Where one turn sends some rows of the set: a few examples, then the rows asked
sus: [-1.13 -0.12  0.68 -1.27  1.33  2.19  2.06  0.72 -2.56  1.42  0.96 -0.28
 -0.39 -2.18 -1.53  3.12 -0.16 -0.28  0.24  1.55  1.24 -1.88 -2.72  2.72
 -2.71  0.35  1.71  1.51]
feza: [ 0.04 -1.41  1.39  3.92  1.69 -1.13  0.56  1.43  0.13 -0.06 -1.03 -2.00
 -0.02  0.26 -3.03 -0.69 -0.16 -1.07 -0.20  2.03  1.27 -0.04 -0.42  2.51
 -2.26  0.58 -1.33  0.43]
bub: [ 0.93 -1.16  2.01  3.53  0.79 -0.52  1.13  1.31  0.06  0.55 -3.41 -1.16
 -1.58  0.60 -1.32 -1.25  0.39 -2.26  1.64  1.34  1.13 -0.85  0.68  2.03
 -1.56  0.13 -1.29  1.52]
Simip: [ 0.48  1.32  2.51  0.78 -1.06 -0.66  5.05 -2.75  0.24  0.31  1.65 -0.63
  1.36  0.46  0.30 -0.79  2.12 -0.34 -2.68 -0.23 -0.35 -1.65 -2.08  1.88
 -2.79  2.38 -0.93 -1.67]
Lubov: [ 1.40 -1.35  2.15 -2.35 -0.61  1.85  1.08 -1.35 -1.19 -0.93 -2.83  0.50
 -0.27  0.58  0.76 -2.13 -1.74 -2.31  2.45  0.93 -1.16 -0.08 -2.35  0.88
 -0.56  0.09 -0.52  3.24]
tomat: [-0.93  1.45 -0.17 -0.39 -1.20  3.12  1.35  0.33 -2.46 -1.18 -1.44 -2.35
 -2.05 -2.87  2.27 -0.92  3.44 -2.15 -0.44  2.00 -1.13  0.25 -1.90  3.71
 -2.02  2.34  0.84 -0.03]
Voned: [ 0.65 -2.51  1.47 -1.90  0.99 -0.45  2.19  0.19 -0.21 -1.87 -1.09  0.63
  1.71 -0.01 -0.12 -2.68  0.23 -2.72  0.08  0.64 -1.74  2.68 -0.84  3.54
  1.93  2.16  0.42  2.20]
Dof: [-0.85  0.43  2.68  3.84 -0.89  1.26  1.81  1.58 -0.02  0.15 -0.25  1.24
  0.51 -0.60  1.01  0.66 -0.29  1.44  0.36 -0.43 -0.02 -0.67 -1.98 -0.34
 -2.08  3.66 -0.71  0.50]
Sokin: [ 2.40 -1.41  1.36  2.96 -1.16  1.69  1.86  0.52 -0.21 -2.35  1.03  0.37
 -0.80  0.41 -0.34  2.96  1.16 -0.09 -3.06  0.61  1.86 -0.17 -2.06  3.15
 -2.81  1.22 -0.05  1.21]
ber: [ 0.11 -0.89 -0.21  3.94  0.89 -1.09  0.38  0.58  0.78 -0.19  0.45 -0.38
  1.59 -0.72 -3.83 -1.88 -0.08 -0.41 -2.48  0.89  0.69  0.78 -1.07  2.48
 -2.60  0.63 -0.03  0.14]
seb: [-0.23 -0.98 -0.09 -1.16  1.89  2.72  3.88  0.87 -1.58 -0.33 -0.93 -1.08
 -1.11 -2.39 -2.21  1.77 -0.10 -1.33  0.28  0.41  1.97 -2.04 -3.59  3.85
 -2.68  0.59  1.70  1.45]
visol: [ 0.31 -2.28  1.95 -1.24 -0.34  2.79  2.72 -2.12  0.47 -1.42 -3.30  1.68
  1.34  0.62 -0.24 -2.93  2.41 -3.33  0.02  1.96 -0.39 -0.26 -2.27  1.25
  1.38  0.65  1.41 -0.73]
Mun: [-0.39  1.36  1.15 -1.44 -0.68  1.73  0.72  1.88 -1.67  2.23  1.24  0.53
  0.93 -1.30 -2.11  1.48 -0.76  0.58 -1.15  2.75  0.69 -1.16 -1.60  2.12
 -2.87  0.24  1.40  1.77]
Paguf: [ 0.09  0.36  0.34  1.07 -1.52  2.02  1.22  0.90  0.14  1.75 -1.68  1.83
  2.20 -0.88 -0.01 -0.52  1.59  0.10 -3.64  1.68  0.71 -2.17  2.17 -0.31
 -1.89  1.76  0.99 -0.41]
kered: [ 0.21 -1.00  1.58  1.18 -1.02  0.99  1.22  0.94 -0.94  0.36 -0.67  1.55
  1.82  0.18  0.16  0.33  2.65 -1.66 -3.33 -0.01  2.10 -1.50  3.30 -0.14
 -0.62  2.13 -0.05  0.47]
mif: [-0.37  1.41  2.74  0.71 -2.06 -0.55  5.34 -2.32  0.15  0.03 -0.74 -0.48
  1.87 -0.43  0.55 -1.33  2.07 -2.08 -1.79 -0.76 -0.74 -0.57 -2.89  1.05
 -0.81  2.52 -1.20 -2.11]
desa: [-0.60  1.90 -1.31  0.96 -0.96  1.90  0.65 -0.55 -1.85 -2.45 -1.09 -1.78
 -1.39 -3.14  0.93 -0.07  2.74 -0.68 -1.51  1.64 -1.94 -0.64 -1.60  1.53
 -3.20  3.70  0.53 -0.95]
Rotib: [ 0.22 -0.94  1.20  2.02 -1.01  0.73  1.76  0.77  0.24  2.39 -1.53 -1.22
 -1.58 -0.52  1.31  1.81  1.79  2.21 -0.71  3.22  0.12 -1.71 -0.05  3.61
 -1.23  2.49  1.55 -0.66]
Kub: [ 1.30 -0.67  1.57 -3.93 -0.15  0.93  1.81 -1.91 -0.94 -1.26 -1.18  1.55
  0.84  0.45 -0.09 -2.92 -0.96 -1.91  0.50  0.16 -1.78  0.21 -2.88 -0.13
 -0.27  0.57  0.53  2.49]
vip: [ 0.28  1.52 -1.71  2.00 -0.36  1.58 -0.13  0.07 -0.01 -1.82 -1.49 -0.34
 -0.32 -3.80 -0.76  0.31  0.68  0.57 -1.99  1.04 -2.08 -0.44 -1.71  0.56
 -3.52  2.22  0.74 -0.72]
fot: [ 0.52 -1.31  0.51 -2.64  1.52  0.33  1.12 -0.86  0.23 -1.24 -1.60 -0.27
  1.20 -0.68 -0.54 -4.11  1.16 -2.19  0.03  2.39 -3.53  1.95 -1.93  2.13
  1.16  1.33  0.89  1.31]
Fene: [ 3.09 -1.77  0.46 -1.89  1.35  2.35  3.49 -0.74  0.58 -4.12 -2.86  1.13
 -1.22 -0.58 -1.13 -1.11  0.98 -1.52  1.16  0.15 -2.31 -0.71 -1.90  2.61
 -0.64  1.99  1.21  2.04]
lano: [ 0.83 -2.49  0.08 -3.37  0.49  3.17  1.95 -1.35 -0.25 -1.78 -2.49  0.77
  0.72  0.39 -1.12 -2.97  1.32 -2.52 -1.23  2.50 -0.01 -0.19 -1.65  1.14
  0.87 -0.32  2.51  0.53]
fimad: [ 3.55 -1.19  0.71 -2.72  1.07  2.06  1.73 -0.61  0.76 -3.56 -2.42  1.10
 -0.39  0.53 -0.68 -2.58  1.24 -1.50 -0.76  0.80 -2.81 -0.45 -0.26  0.97
 -0.79  1.26  0.30  2.73]
teto: [-1.05  1.77 -0.26 -0.46 -1.40  2.71  1.79 -0.03 -2.17 -1.14 -1.56 -2.59
 -1.45 -3.23  1.53 -1.10  3.92 -1.38 -1.43  1.29 -1.54 -0.37 -1.97  3.76
 -1.75  2.80  1.19 -0.33]
tuguk: [ 0.33 -0.08  1.66  2.45 -1.23  0.80  1.35  0.84 -2.37  1.37  1.60  1.11
  1.52 -0.28  0.48 -0.37  2.70 -1.55 -1.98  3.04 -0.73 -0.44 -1.65  4.46
 -2.70  4.44 -0.28  1.94]
lagak: [ 1.08 -1.71  1.04 -3.06 -0.28  2.64  4.08 -1.72  0.88 -1.71 -1.52 -1.87
 -0.97  0.27  2.36 -4.07  1.09  0.03  0.02  0.83 -0.29  0.35 -0.96  3.36
  0.33  0.79  1.06  1.24]
Kot: [ 1.53 -1.20  2.02 -0.40 -1.22  0.29  2.58  1.05 -1.16 -0.46 -0.61  1.59
  1.68  0.73  1.50  0.56  2.32 -3.36 -3.14 -1.51  1.59  0.04  2.04  1.95
 -0.37  2.26 -1.11  1.70]
vid: [ 1.58  1.48  0.62  0.15 -1.75 -0.59  3.88 -2.03  0.08  0.44  2.54 -0.43
  0.45 -0.04 -1.14 -1.08  0.95  1.25 -3.79  0.60 -0.18 -1.20 -1.88  3.15
 -3.50  1.27  0.44 -0.17]
Mirir: [-1.11 -1.95 -0.93  4.12 -0.04  0.89  3.17 -1.53 -2.46  0.33 -0.59  0.64
  0.77 -1.59  0.62  0.51  0.05 -0.56 -2.30  0.90  1.73 -0.66 -3.27  2.01
 -1.46  2.52  2.09 -1.15]
kofa: [ 1.34 -1.04  2.18  0.18 -1.55  0.06  1.92  1.24 -0.92  0.00 -1.42  1.44
  2.28  0.63 -0.16  0.64  2.24 -3.52 -3.34 -1.57  1.32 -0.34  2.10  1.89
 -0.35  1.86 -1.27  1.86]
movo: [-0.24 -1.57  0.02 -0.66  2.49  2.12  4.43  1.67 -1.51 -0.19 -0.54 -0.18
 -1.16 -1.87 -1.64  1.64 -0.25 -1.71  0.73  0.50  2.41 -1.16 -3.21  3.88
 -2.04  0.58  1.68  1.34]
Sizab: [-0.22  1.55  2.50  1.01 -1.34 -0.57  5.79 -2.15  0.17 -0.68 -0.83  0.13
  0.77 -0.65  0.84 -0.90  2.16 -2.37 -0.89 -0.21 -1.03 -0.52 -3.62  1.31
 -1.00  2.95 -0.50 -2.30]
vok: [ 1.67 -1.97  0.99 -3.17  1.32  1.60  3.20 -1.59  2.10 -1.23 -1.71 -0.84
 -0.95  0.95 -0.16 -4.09  0.33  0.47  0.02  0.65 -0.57 -0.31 -1.08  1.53
  0.20 -0.28  1.20  1.41]
teda: [ 0.64 -0.97  1.75  2.91  0.92 -0.54  0.88  1.96  0.06  0.75 -3.50 -2.00
 -1.22  0.20 -2.02 -0.80 -0.46 -1.30  1.23  0.71  1.00 -1.01  0.48  2.49
 -1.72  0.24 -1.65  2.09]

visol goes to Fene
feza goes to Simip
Now these:
lano goes to fimad
kofa goes to teto
Sokin goes to tuguk
ber goes to vid
Kot goes to tomat

